In the data rows, 128 means zero.
The rows of a group all lie on one hidden flat surface, such as a line or a plane, and a surface may be shifted away from zero. There are 6 groups. The first row asked about is in group 0, and each new group gets the next number.
Each row in order, then its group:
[131 114 204  82 159 113  75 104 153 111 122 143 107 113 124 152 144 123 128  61  91 165 150  92] 0
[145 110 181  84 165 128  91  90 154 100 114 142 114 112 137 136 140 103 130  58 129 146 136 117] 0
[132 141  33 198  81 141 197 146  96 161 142 118 159 138 127  88 106 134 135 244 147 106 107 170] 0
[133 119 172 104 143 113 100 125 145 122 121 139 127 123 122 143 143 134 133  95 104 157 139 116] 0
[148 121 139 150 143  82 140 114 137 152 153 115 138 120 131  84 111 143 129 111  75 143 139  91] 1
[122 143 110 102 108 192  73 134 110  96  83 128  98 153 114 156 160 121 137 151 222 127 112 175] 1
[171 131 109 170 106  87 191  98 200 136 119 153 202 110 112  66 118 125 151 152  92 167 102 208] 2
[106  92 169 108 178 166  64 134  64 116 152 106  56 162 167 159 142 120  95 149 125 103 136  57] 2
[147 119 125 143 121 112 159 105 165 132 134 144 165 119 112  91 134 127 135 147 106 153 117 177] 2
[ 80 174 140 144  83  93 173 175 149 129 153 103 158 136  78  98 135 146 148  53 108 107 155 137] 3
[129 142 120 114 108 168  92 134 121  95 101 130 102 149 123 147 147 129 132 144 194 123 122 157] 1
[166  98 191  82 206 151  89  63 160  76 108 146  91 101 171 125 141  68 108  11 176 126 107 149] 0
[108 125 142 139 138 140 145 117  88 125 162 115 115 124 139 101 131  96  98 116 138 114 147 133] 4
[ 87 164 130 144  83 102 165 169 149 131 155 112 147 130  85  95 132 149 138  63 115 108 138 137] 3
[ 72 168 124 107  76 121  87 149 143  74 113 163  99 126  47 180 159 159 112 150 130 149 124 118] 4
[187 126 142 136 127 130 127 158 174 166  95 148 161 146 199 118 106 162 173 130 166 127 105 138] 4
[ 72 177 138 150  70  98 179 177 147 126 166 102 168 137  74  96 130 152 140  46 108  98 149 140] 3
[151 122  78 170 137 157 170  98 126 125 133 126 132 121 157  91 114  97 111 158 181  92  91 182] 0
[108 127 189  78 107  86  84 168 126 148 132 132 136 138  88 171 154 177 152 128  30 187 183  77] 0
[ 93 164 115 103  70 118  82 156 163  87  84 182 121 131  58 186 146 183 139 150 134 156 110 116] 4
[110 158 126 143  93 109 153 161 145 132 141 107 145 132  87 115 138 155 143  71 119 108 142 126] 3
[153 116  57 185 138 169 180  85 125 118 131 130 137 114 169  74 103  78 112 158 218  79  75 202] 0
[ 85 164 136 137  82 106 157 163 143 130 148 112 147 132  84 108 129 154 142  74 121 109 140 132] 3
[140 131  87 157 113 128 157 128 118 140 133 126 147 130 128 114 123 131 133 178 137 125 115 152] 0
[159 135 119 138 102  95 216  99 215 148 134 161 206 104  78  74 161 128 159 132  62 199 124 232] 2
[193 112 146 112 147 107 143  89 178 134 135 160 114 111 171  99 116  89 109 102  99 169 131 128] 5
[178  95 137 133 150 112 111  75 148 129  99 148 140 109 155 109 127 118 128 130 135 148 110 132] 5
[ 72 118 105 181 165 150 165 125  82 133 144 103 164 138 109 122 151 175 148 175 151  87 108 162] 5
[204  91 149 129 154  93  96  62 169 128  95 165 140  95 160 116 117 108 129 119 136 168 105 127] 5
[ 99 163 127 143  96 113 158 161 149 131 140 112 138 138  89 108 128 146 149  79 123 110 137 128] 3
[107 147  92 147  62  99 157 191 100 182 141 112 165 149  86 134 135 187 151 239  60 159 151 108] 0
[112 100 145 153 152 146 157 105  65 144 186  89 107 128 153  88 132  76  92 105 138 103 160 131] 4
[151 117 161 118 164 142 118  92 147 109 121 137 113 108 150 122 134 104 121  77 154 134 116 144] 0
[213 105 145 111 153  98 113  65 173 138 107 160 126 102 172 109 115  91 115 105 109 170 117 129] 5
[ 80 170 128 143  76 104 170 169 146 126 153 106 157 140  82 103 130 146 144  54 112 110 153 132] 3
[ 44 134 133 136 119 145 133 107  57  86 199 102  82 102  67 126 154  78  69 111 116 116 162 120] 4
[138 109 130 166 161 127  86 122  95 110 115 116  98 166 189 127  74 113 100 170 165  68  85  81] 2
[ 90 173 131 140  90 103 162 166 141 130 148 105 145 133  85  97 129 151 139  63 113 109 142 133] 3
[142 120 139 139 142 142 149 121 104 150 159 105 132 131 179  89 126 106 123 111 149 107 135 138] 4
[203 121 143  98 146 110 146  98 187 132 145 163  98  98 174 102 107  73 103  96  93 177 128 125] 5
[102 121 146 141 138 140 147 118  83 131 171 106 114 126 135 105 132  94  98 111 141 111 153 133] 4
[150 114 151 167 153  44 174 110 142 173 180 113 147 109 136  66  94 147 116  95  23 141 142  46] 1
[142 123  85 156 130 146 162 106 124 130 128 126 137 128 145  95 114 105 116 159 172 102  97 172] 0
[131 121 165 106 133 115 106 132 137 134 126 132 136 130 119 145 140 137 131 115  95 151 147 115] 0
[167 133 121 136 103  84 211  89 218 141 132 164 208 103  92  73 154 131 165 137  66 185 124 230] 2
[127 140  62 179  84 121 181 161 104 156 138 114 161 146 119 111 122 146 145 237 117 124 128 154] 0
[145 136  83 165 126 141 171 114 124 133 131 130 144 127 139 100 111 106 118 168 165 108  97 176] 0
[178 110 145 146 147 134 146 136 144 173 127 119 156 138 207  94 104 134 156 120 157 104 116 131] 4
[119 128 133 122 109 108 129 153 128 142 135 133 141 140 110 141 139 158 139 152  88 161 152 116] 0
[ 62 181 136 152  62  80 192 186 164 131 169 100 165 143  69  91 123 150 146  33  99 101 155 145] 3
[219  77 149 133 155  91  76  42 158 129  69 164 144  93 158 124 125 110 134 132 138 168  97 129] 5
[147 113 150 176 159  40 173 106 149 170 183 112 150 105 139  69 102 141 115  93  17 135 146  51] 1
[ 96  91 111 195 168 130 112  88  80 120  99 112 191 135  99 122 161 187 168 194 184  90  86 158] 5
[121 135 123 132 107 118 136 152 118 147 136 127 148 141 110 137 135 149 141 170 102 145 147 125] 0
[117 100 142 138 166 150  68 129  86 103 136 103  76 162 184 143 112 112  94 161 151  81 105  69] 2
[138 126 139 155 139  88 147 111 133 147 154 122 134 126 128  93 116 145 122 106  79 137 131  83] 1
[131 126 168  92 130 132 149 117 164 132 159 137 133 122  87 119 195 137 151 133  56 205 164 181] 2
[178 113 107 120 163 164  74 102 108 127  86 146  88 115 153 145 141 143 138 150 184 124  93  83] 3
[119 136 119 115 108 177  83 134 118  97  89 130 101 150 124 144 150 129 128 148 210 124 106 163] 1
[144 124 135 131 123 110 162 116 167 125 140 140 163 123 107  95 150 129 141 144  89 164 124 175] 2
[ 89 167 123  99  72 120  79 159 154  72 101 171 113 132  46 184 159 162 117 157 123 153 118 115] 4
[191 103  92 116 176 171  52  93 113 124  78 146  73 124 166 149 138 142 129 167 194 132  85  76] 3
[ 86 102 205  38 181 180  79 143  86 117 185 108  54 145 105 166 213 133 108 122  60 164 178  81] 2
[ 97 130 109 156 155 138 177 129 110 128 166 113 142 128 124 107 139 139 126 142 131  96 121 146] 5
[149 125 123 155 127 104 145 110 157 122 120 135 153 136 142  93 109 124 125 151 122 130 102 155] 2
[137 153 119 119 150 143 204 137 159 132 200 132  96 124 162  86 111  96  96 103  92 140 148 129] 5
[195  94  94 111 171 170  49  81 105 124  82 148  66 117 167 155 146 140 133 172 195 138  79  76] 3
[126 136 118 124 122 157 100 134 123 108 103 130 118 140 123 140 154 127 135 143 181 127 113 145] 1
[184 132 136 103 149 120 170 113 185 135 160 154  95 107 171  97 103  79  90  88  86 177 134 125] 5
[128 121 161  97 144 139 140 122 155 138 160 133 130 122  93 117 182 136 145 129  62 185 157 163] 2
[124 121 167 104 137 112 108 129 138 136 127 138 131 127 119 151 147 136 134 110  99 163 152 109] 0
[128 104 137 154 166 130  83 121  96 108 124 110  96 157 183 127  95 113  99 167 150  86 104  78] 2
[150 103 157 163 170 140 172 119  86 174 180  92 135 125 208  70 112  88 113 103 153 101 142 131] 4
[ 46 150 129 122  99 137 113 121  91  76 170 130  79 112  44 148 170 106  72 127 110 129 149 120] 4
[166 118 105 116 159 158  79 101 112 129  98 134  89 124 154 144 142 141 132 149 175 126  94  85] 3
[189 126 143 115 146 115 143  88 170 136 142 162 112 106 167 107 109  89 102 105 110 164 121 124] 5
[198  64 150 156 150  84  44  32 129 129  36 151 174  93 135 133 131 136 157 152 170 154  80 139] 5
[ 96 161 130 145  87 101 158 162 142 132 145 108 146 133  92 103 131 154 144  72 123 113 137 129] 3
[120 145 106  98  95 205  59 138 115  84  64 136  92 166 120 167 159 124 138 159 245 116 108 188] 1
[129 118 226  60 165 105  63 125 164 112 114 145 107 118 124 171 163 137 134  41  75 181 160  83] 0
[ 69 150 100 149 159 162 233 166 117 126 210 112 118 141 135  95 130 127 109 136 111  97 143 137] 5
[175 134 136  98 148 125 178 116 185 138 166 147  96 109 170  94 106  80  96  96  94 168 136 117] 5
[175 121 139 122 150 115 151  96 174 131 139 152 111 107 168 104 109  96 112 107 105 167 128 130] 5
[199  93  96 105 176 179  47  73 105 125  76 148  63 116 168 153 147 132 134 178 201 132  77  79] 3
[133 138  59 175  92 135 177 140 108 153 138 117 155 134 125 103 120 136 131 221 141 118 109 167] 0
[146 121 145 155 146  66 152 112 137 156 172 119 144 113 130  83 110 143 119 100  47 136 136  74] 1
[113 116 177  76 159 157 101 131 106 123 163 120 100 134 119 140 184 138 121 132  82 163 162 119] 2
[114 145 114 102  98 199  67 131 118  92  77 134  98 160 123 164 161 122 135 161 245 120 100 178] 1
[157 139 123 111 149 128 193 124 178 134 179 140  93 120 164  85 104  84  97  95  85 157 143 125] 5
[154 138 127 103 150 136 197 133 172 139 192 145  94 116 167  87 107  79  91 104  84 155 141 127] 5
[179 114  91 116 166 159  71 103 119 119  88 138  89 115 150 144 144 141 128 144 180 128  89  92] 3
[ 69 178 121 106  64 117  74 153 151  63  91 170 105 129  30 187 157 178 112 153 119 162 120 118] 4
[152  70 135 168 161 102  70  47 104 122  64 140 179 117 114 130 146 159 166 173 175 119  81 150] 5
[129 132  91 149 108 132 152 128 121 141 135 132 144 130 128 112 118 126 128 176 141 125 116 149] 0
[ 67 183 150 146  59  88 189 187 164 128 169 101 175 140  65  85 125 155 144  32  95  96 158 155] 3
[ 58 149 130 114 108 138 115 128  94  87 154 130  86 118  67 145 156 115  79 122 122 133 148 129] 4
[150 120 151 161 151  54 163 108 139 159 170 113 147 113 140  77 103 146 128 101  36 131 138  65] 1
[131 139 160  79 119 124 188 113 189 150 157 150 168 100  67  95 205 142 163 123  37 229 167 217] 2
[ 82 182 135 141  78 104 176 170 154 133 158 101 157 137  81  96 127 152 141  53 106 103 143 133] 3
[111 175 121  89  61 104  68 170 194  80  65 197 136 141  57 198 148 198 145 164 130 168  97 123] 4
[148 124 143 157 145  72 158 109 145 156 167 121 146 117 139  84 108 140 122 110  58 140 138  72] 1
[112 145 122 134  86 112 135 167 112 157 136 126 146 143  97 145 139 177 144 187  67 160 155 108] 0
[ 52 167 116 107  78 127  89 141 125  61 128 159  90 123  34 176 163 146  97 145 120 152 135 114] 4
[158 104 167 101 176 144 106  75 155  95 117 140 106 114 156 120 134  90 113  49 166 125 116 138] 0
[163 112 135 133 180 157 135  60 146  92 123 139 113 103 174 101 122  70 106  73 211  97  86 179] 0
[ 64 191 141 147  65  88 187 185 153 140 163 102 167 135  72  99 132 155 141  41  96 101 157 151] 3
[175 109  98 109 165 160  76  98 114 122  95 140  74 114 155 147 140 144 134 152 180 136  87  90] 3
[ 77 183 138 152  72  95 185 185 156 130 163 100 161 135  70  92 131 156 143  40  99 105 151 143] 3
[183 143 139 120 103 111 106 170 194 154  72 168 173 148 170 138 119 181 181 147 158 146  89 129] 4
[157 103 148 156 161 139 168 119  99 175 160  97 142 126 197  81 112 100 129 101 150 102 143 142] 4
[137 138  79 165 110 134 163 128 117 143 132 121 140 133 134 110 118 139 127 179 142 122 120 155] 0
[166  95 140 139 160 109 108  73 135 136  90 145 153 115 141 113 134 132 141 144 142 145 104 139] 5
[152 117 114 137 152 151 140  77 142 106 130 132 128 118 160 101 123  84 107 107 188 105  99 168] 0
[119 160 121 107  91 113  91 165 169 107  87 175 136 137 100 168 140 177 145 152 138 145 105 124] 4
[116 135 186  83 119  84  98 176 138 141 132 129 141 139  94 163 152 175 155 131  39 194 189  77] 0
[209 133 144 124 116 120 118 177 202 169  68 158 183 156 203 131 107 186 196 143 170 136  84 131] 4
[118 120 185 101 130  97  90 145 137 138 120 136 133 131 104 158 154 152 148 110  64 176 161  88] 0
[111  79 115 194 166 128  90  72  80 125  76 115 190 127 103 133 153 187 169 193 188  94  79 152] 5
[ 41 152 126 124 100 146 125 118  66  69 178 122  80 106  45 136 156 103  61 126 114 133 161 116] 4
[135 121 190  99 144 114  89 121 148 126 130 134 123 120 121 148 152 136 135  85  95 155 157 103] 0
[128 109 234  57 167 100  60 116 160 105 114 137 105 117 122 166 159 131 136  33  82 180 160  76] 0
[120 140 118 136  98 121 134 142 124 140 138 124 146 136 119 127 132 145 140 174  98 141 139 128] 0
[175 116 101 120 160 159  76  99 111 130  84 139  86 125 152 142 140 149 133 147 179 129  98  82] 3
[107 137 176  97 102  86 104 184 125 155 131 128 146 140  84 165 155 185 155 153  28 195 180  70] 0
[165 103 159 118 200 167 115  50 149  77 107 142 101 104 178 106 125  58 102  34 199 103  93 173] 0
[153 116 152 123 173 151 126  75 146 107 117 139 114 108 155 108 129  81 111  74 173 114 109 166] 0
[159 123 116 164 126 101 149 108 156 122 128 135 158 128 139  90 103 125 130 156 127 131  99 163] 2
[242 107 159  98 140  87 108  64 200 133  97 169 109  86 183 103 100  70 107  92 102 200 123 123] 5
[ 74 180 137 147  72  98 173 174 154 135 155 106 163 134  74  89 131 152 141  48 106 106 149 137] 3
[255  91 165  99 150  77  81  55 202 131  79 182 112  81 184 109 101  74 105  94 106 207 114 117] 5
[217 121 149  93 142 108 144  86 199 134 149 169 101  98 183  97  96  66  90  79  89 183 138 114] 5
[ 58 196 138 151  55  89 200 202 157 132 173  97 174 145  59  82 123 160 156  28  95  96 161 148] 3
[129 103 139 150 163 134  86 119  92 116 130 113  90 160 179 144 102 118  96 168 147  89 101  82] 2
[136 135  85 164 118 139 161 124 123 137 133 135 148 128 129 101 116 125 132 168 147 114 117 165] 0
[196  92  94 110 179 172  48  81 109 132  81 149  68 117 168 161 141 149 130 168 200 134  78  80] 3
[ 52 138 130 125 103 136 117 118  85  83 168 132  85 116  53 147 159 110  78 126 117 129 151 124] 4
[139 129 143 146 136  90 144 120 141 138 149 120 135 123 139  97 118 131 128 116  88 134 132  93] 1
[134 144 124 121 146 135 205 136 154 131 191 122 111 125 158  95 109 103 103 103  98 138 140 131] 5
[112 110 170 105 168 160  74 132  90 118 154 106  72 156 153 156 152 127 104 148 107 117 142  80] 2
[168 120 115 118 146 146  87 107 127 124 100 138  93 123 148 134 137 140 129 137 171 122 102  94] 3
[159 115 112 125 150 145  79 107 116 129 104 139  94 123 143 136 139 146 133 141 179 121 106  91] 3
[216  68 152 137 167  83  47  33 151 134  38 163 164  95 150 134 122 124 151 141 146 166  88 135] 5
[ 78 175 145 153  74  91 181 183 150 134 160 103 169 133  77  93 128 158 147  46 108 104 145 143] 3
[117 112 141 152 141 140 157 114  80 128 182 104 112 112 146  88 136  89 101 110 147 103 151 128] 4
[ 75 107 107 186 160 144 141 115  77 121 134 102 182 138 106 123 153 174 162 184 165  83 102 163] 5
[ 87 115 115 169 155 137 139 105  89 132 138 117 169 130 118 111 145 160 156 176 156  97 101 153] 5
[120 124 222  67 148  97  74 148 146 126 117 144 122 130 104 177 160 148 147  76  60 192 176  78] 0
[120 142 117 110 104 183  80 133 121  90  79 139  96 153 121 150 155 124 138 153 219 117 111 171] 1
[115 132 145 117 109 104 113 151 130 144 133 129 145 135 107 144 140 155 142 151  82 160 148 112] 0
[181 130 138 104 146 121 159 106 184 137 162 148 104 110 164  97 109  87  95 102  94 167 131 124] 5
[188  99  99 111 171 171  42  91 105 127  75 147  67 114 162 154 144 141 130 178 194 130  84  78] 3
[ 64 181 136 150  72  85 183 183 158 129 161 102 168 134  68  94 126 158 149  39 104 103 150 138] 3
[ 85 105 111 175 164 141 145 106  88 127 131 113 170 131 104 121 156 169 156 177 158  85 100 160] 5
[113 130 181  95 114  92  92 163 131 148 121 132 134 135 100 167 151 166 151 132  53 184 170  87] 0
[101 164 108 124 149 157 244 173 154 133 228 117  98 135 154  89 113 103  89 101  82 133 153 128] 5
[164  93 138 150 155 118 106  72 135 125  91 143 150 105 136 124 132 128 136 144 145 140 102 137] 5
[152 114 149 167 155  45 171 113 146 169 187 112 154 109 144  73 101 143 124  97  16 136 148  53] 1
[124 143 109 102 101 198  68 137 119  91  72 133 100 160 123 160 158 126 140 157 239 117 106 178] 1
[187 102  94 112 171 172  54  84 116 125  87 147  75 115 163 156 136 139 127 171 193 130  86  85] 3
[151 123 111 171 120 104 148 104 156 126 120 135 157 131 147  88 102 118 124 160 137 117  88 158] 2
[197 120 145 111 149 110 136  86 176 130 132 159 113  99 170  97 108  86 100 104 105 176 124 124] 5
[122 144 103  96 104 199  69 135 112  83  76 137  98 154 127 162 160 122 131 161 236 116 101 172] 1
[128 147 115 106  97 187  77 132 113  93  80 131 101 163 121 148 155 124 131 159 224 120 105 175] 1
[ 99 157 123 142  98 112 153 156 134 136 139 106 147 126  91 112 136 150 145  76 125 110 138 130] 3
[120 104 149 116 162 143 101 122 104 118 148 117  96 150 148 130 138 117 114 150 113 112 129  99] 2
[ 78 172 129 140  75  96 181 176 155 139 154 105 152 134  83  94 132 150 144  51 109 105 146 136] 3
[149 126 131 129 113 114 176 105 187 132 139 151 175 113 104  90 160 135 145 139  77 182 125 195] 2
[164 132 139 130 124 121 121 160 166 148  98 153 154 145 165 129 116 161 162 136 155 137 109 130] 4
[122 130 154 111 129 109 114 142 137 140 122 132 135 131 111 149 140 153 137 129  88 165 149 110] 0
[144 113 167 103 167 131  99  85 141 108 121 145 111 112 142 129 136 102 117  75 144 140 133 135] 0
[157 129 110 118 144 147  99 116 119 123 105 129 101 130 135 139 141 145 134 133 164 124 103  98] 3
[ 74 181 137 150  66  93 186 179 163 128 157  99 166 131  72  92 130 151 143  42 100  99 154 144] 3
[211  94 154 155 171 139 162 142 136 207 133 110 177 146 252  63  95 119 166 114 173  95 114 138] 4
[174 143 131 109 145 128 189 124 178 132 180 146  98 121 167  92 111  74  87  98  87 167 146 123] 5
[ 51 144 128 116  97 130 109 123  93  68 152 134  86 114  36 156 165 115  72 126 111 135 146 120] 4
[113  89 120 172 159 118 102  77  89 124  84 125 188 118 116 125 144 172 161 183 168 104  88 153] 5
[151 113 156 175 155  47 174 109 147 173 192 113 157 112 137  63 102 143 124  91  22 140 142  47] 1
[161 124 112 120 141 154  94 113 117 127  97 133  95 120 140 134 142 138 129 135 167 126 103 100] 3
[186 114 144 139 138 127 135 151 166 181 110 141 164 150 207 104 108 155 169 129 172 128 103 134] 4
[146 155 121  99  71 103  75 177 199 111  52 193 147 148 102 182 126 208 176 159 149 162  80 128] 4
[117 118 177  59 150 157 144 127 146 141 173 139 125 121  71 128 221 143 149 111  36 220 175 162] 2
[199 105 138 116 151 109 132  81 165 133 120 153 123 110 169 112 110 102 113 108 113 161 111 123] 5
[ 84 120 138 145 136 145 148 112  73 113 182 102  99 119 117 107 138  85  84 113 137 111 154 130] 4
[117 119 221  69 146  98  79 143 150 130 117 140 122 124 104 176 162 147 148  73  61 190 172  75] 0
[110 118 192  47 153 168 126 124 133 133 176 131 106 119  76 138 221 133 140 120  32 207 183 146] 2
[201  93  92 110 182 177  40  77 109 129  76 152  63 120 171 166 143 138 128 178 199 128  79  71] 3
[ 86 175 138 149  80 101 174 176 143 133 159 109 152 139  84  95 126 152 145  60 110 104 145 136] 3
[153 124 129 143 122 112 176 111 174 132 131 146 169 120 109  86 145 128 147 143  89 161 120 190] 2
[183 105  98 115 168 163  72  92 114 130  83 140  79 118 153 150 136 143 126 159 191 127  90  93] 3
[138 131 144 144 136 101 132 122 139 143 143 121 130 121 130 105 121 136 123 122  93 135 131  99] 1
[133 112 140 152 137 144 149 125 101 148 159 105 129 119 161 100 124 103 115 112 147 107 139 124] 4
[106  96 168 107 183 160  54 136  69 107 143  97  56 163 163 153 139 118  91 154 129  99 133  57] 2
[ 71 187 141 159  63  81 198 191 158 134 167  93 172 137  64  92 131 161 149  32  98  99 162 146] 3
[162 124 105 119 150 152  84 106 122 134 112 139  89 120 142 138 144 147 129 138 171 126 103  98] 3
[124 148 110 108 109 183  75 133 118  96  89 133  99 153 117 148 159 126 134 158 220 123 114 171] 1
[166 116 102 118 152 152  71 101 116 124 101 137  93 123 147 143 135 142 132 146 171 123 102  99] 3
[117 115 210  75 135  87  84 148 146 125 130 134 125 131 102 164 159 156 148  93  55 181 179  80] 0
[113 138 113 132  89 107 142 170 123 159 137 125 152 143 106 134 135 160 146 190  78 153 156 119] 0
[178 107  99 118 164 160  72 100 119 127  88 138  84 121 149 146 140 141 126 150 185 127  96  85] 3
[213 130 146 129 132 121 130 166 194 192  79 157 192 156 228 104 100 167 197 139 172 129  82 138] 4
[141 116 174 103 159 128 100 100 147 107 120 138 115 116 141 135 139 110 126  78 133 147 133 127] 0
[202 107 145 108 150 110 130  85 182 129 120 165 116  97 170 108 114  86 107 103 110 180 123 126] 5
[ 49 150 129 118  92 131 109 127  99  65 159 136  83 112  33 164 163 122  78 134 123 138 144 113] 4
[156 119  77 166 140 161 169  85 132 125 127 141 128 121 160  84 108  82 106 149 206  89  89 193] 0
[157 123 103 114 147 146  90 107 122 131 105 136  96 121 146 138 140 140 131 135 173 123 104  98] 3
[ 57 137 141 135 127 143 141 110  56  95 186 107  81 110  82 123 144  83  66 113 122 115 162 117] 4
[145 116 150 155 148  70 159 117 136 153 165 117 137 112 137  86 111 145 127 106  53 138 132  75] 1
[149 118  45 184 126 174 190  86 116 132 133 129 143 122 163  74 104  87 115 179 209  79  74 202] 0
[ 73 179 138 146  68  92 181 181 152 135 159  99 159 134  73  89 124 153 149  53 101 105 151 143] 3
[153  82 127 160 153 109  92  69 121 131  90 144 165 112 127 125 136 147 151 159 164 130  90 140] 5
[115 140 112 107 104 188  74 138 117  88  75 134  98 155 122 161 158 120 130 151 232 120 105 181] 1
[118 149 112 101  99 204  64 141 107  83  67 131  91 161 118 169 166 120 138 161 242 120  97 186] 1
[ 96  97 196  76 187 178  62 136  67 112 167 110  48 162 144 166 170 123  99 142  95 128 165  60] 2
[187 109 103 108 170 166  61  91 116 127  83 144  81 123 157 150 142 137 129 159 198 133  84  80] 3
[160 112 127 134 175 159 136  59 143 101 119 150 109 112 169  98 121  61 106  76 207  90  84 182] 0
[183  96 156 153 166 135 166 128 113 190 157 106 155 131 235  67 102 102 143 116 173 101 134 143] 4
[139 120 139 155 142  74 155 119 135 154 162 118 141 117 129  91 106 140 121 106  68 137 137  79] 1
[144 154 125 110  88 119  94 163 186 118  72 167 149 141 117 157 130 181 164 149 145 154  97 132] 4
[118 108 161 110 162 148  94 132 103 124 151 113  94 146 140 141 153 123 106 147 107 137 136 103] 2
[156 112 151 170 156  40 171 106 153 170 184 109 156 105 137  68  94 148 117  97  14 140 140  49] 1
[ 97 164 131 137  91 111 159 162 150 131 147 110 148 134  85 102 135 154 148  67 125 108 139 130] 3
[147 114 182  99 170 132  96  83 155  98 112 143 104 112 145 126 141 104 123  47 147 139 126 128] 0
[145 105 184  93 170 131  88  94 154 100 119 139 104 109 146 143 139 102 119  40 134 139 131 121] 0
[107 114 182  87 171 162  93 134  98 124 167 111  80 144 119 145 182 131 115 134  82 150 163 103] 2
[148 105 184  94 172 132  97  80 159 100 115 139 108 116 143 130 134  94 122  48 141 135 123 137] 0
[154 114  97 151 156 160 160  74 138 110 125 145 129 120 164  87 111  80 110 125 205  91  81 184] 0
[ 97 161 132 146  99 111 152 160 141 133 142 107 139 135  94 108 130 143 139  73 124 108 134 131] 3
[182 106 102 117 167 169  57  86 113 121  84 140  76 118 160 146 139 137 134 160 187 128  85  89] 3
[120 106 147 136 172 151  55 126  66 107 137 100  68 172 189 151 104 110  92 158 159  74 110  55] 2
[ 66 184 137 145  65  92 188 188 160 138 170 108 168 141  66  86 129 150 146  45  95  98 152 141] 3
[146 126 150 150 150  78 145 114 143 157 162 124 137 114 138  86 110 141 126 107  61 138 135  78] 1
[151 113 138 119 162 141 129  94 146 110 126 137 122 115 146 121 131  97 111  89 157 120 118 153] 0
[198 148 139  90 141 120 183 115 202 139 176 166  80 102 182  80  95  59  78  68  67 181 146 118] 5
[208 126 139 135 124 123 126 170 196 181  74 158 184 162 216 121  99 181 198 141 170 131  86 136] 4
[170 126 135 110 146 125 161 100 168 128 161 145 105 111 164  94 113  88 102 103 102 164 130 130] 5
[137 110 131 151 153 131 105 122 114 109 133 123 109 148 163 123 111 116 108 161 134 110 109 107] 2
[134 115 210  69 161 109  73 120 152 113 119 146 114 121 127 162 156 124 129  51  85 169 161  94] 0
[ 62 195 147 152  63  82 197 189 150 129 168 101 171 139  67  87 130 165 143  29  95 103 156 152] 3
[152 108 130 126 157 144 136  83 142 110 128 135 124 117 147 107 129  99 117  99 171 111 110 154] 0
[127 131  90 145  97 125 156 149 114 147 141 117 151 137 118 113 132 151 134 193 115 132 131 142] 0
[160  98 183  98 196 151  99  43 164  87 111 148  98 101 169 122 131  70 104  22 188 114 107 146] 0
[149 117 122 161 128 100 147 104 155 125 120 141 158 133 144  95 109 123 123 154 124 125 101 157] 2
[104 113 193  57 167 167  93 132 101 127 174 114  82 134 103 155 207 132 122 122  65 180 177 111] 2
[178 120  90 206 113  81 166 100 165 114 103 142 185 137 160  74  66 117 136 175 160  96  67 174] 2
How many dimensions does each group's flat surface have? From group 0 on:
2 1 2 1 2 2
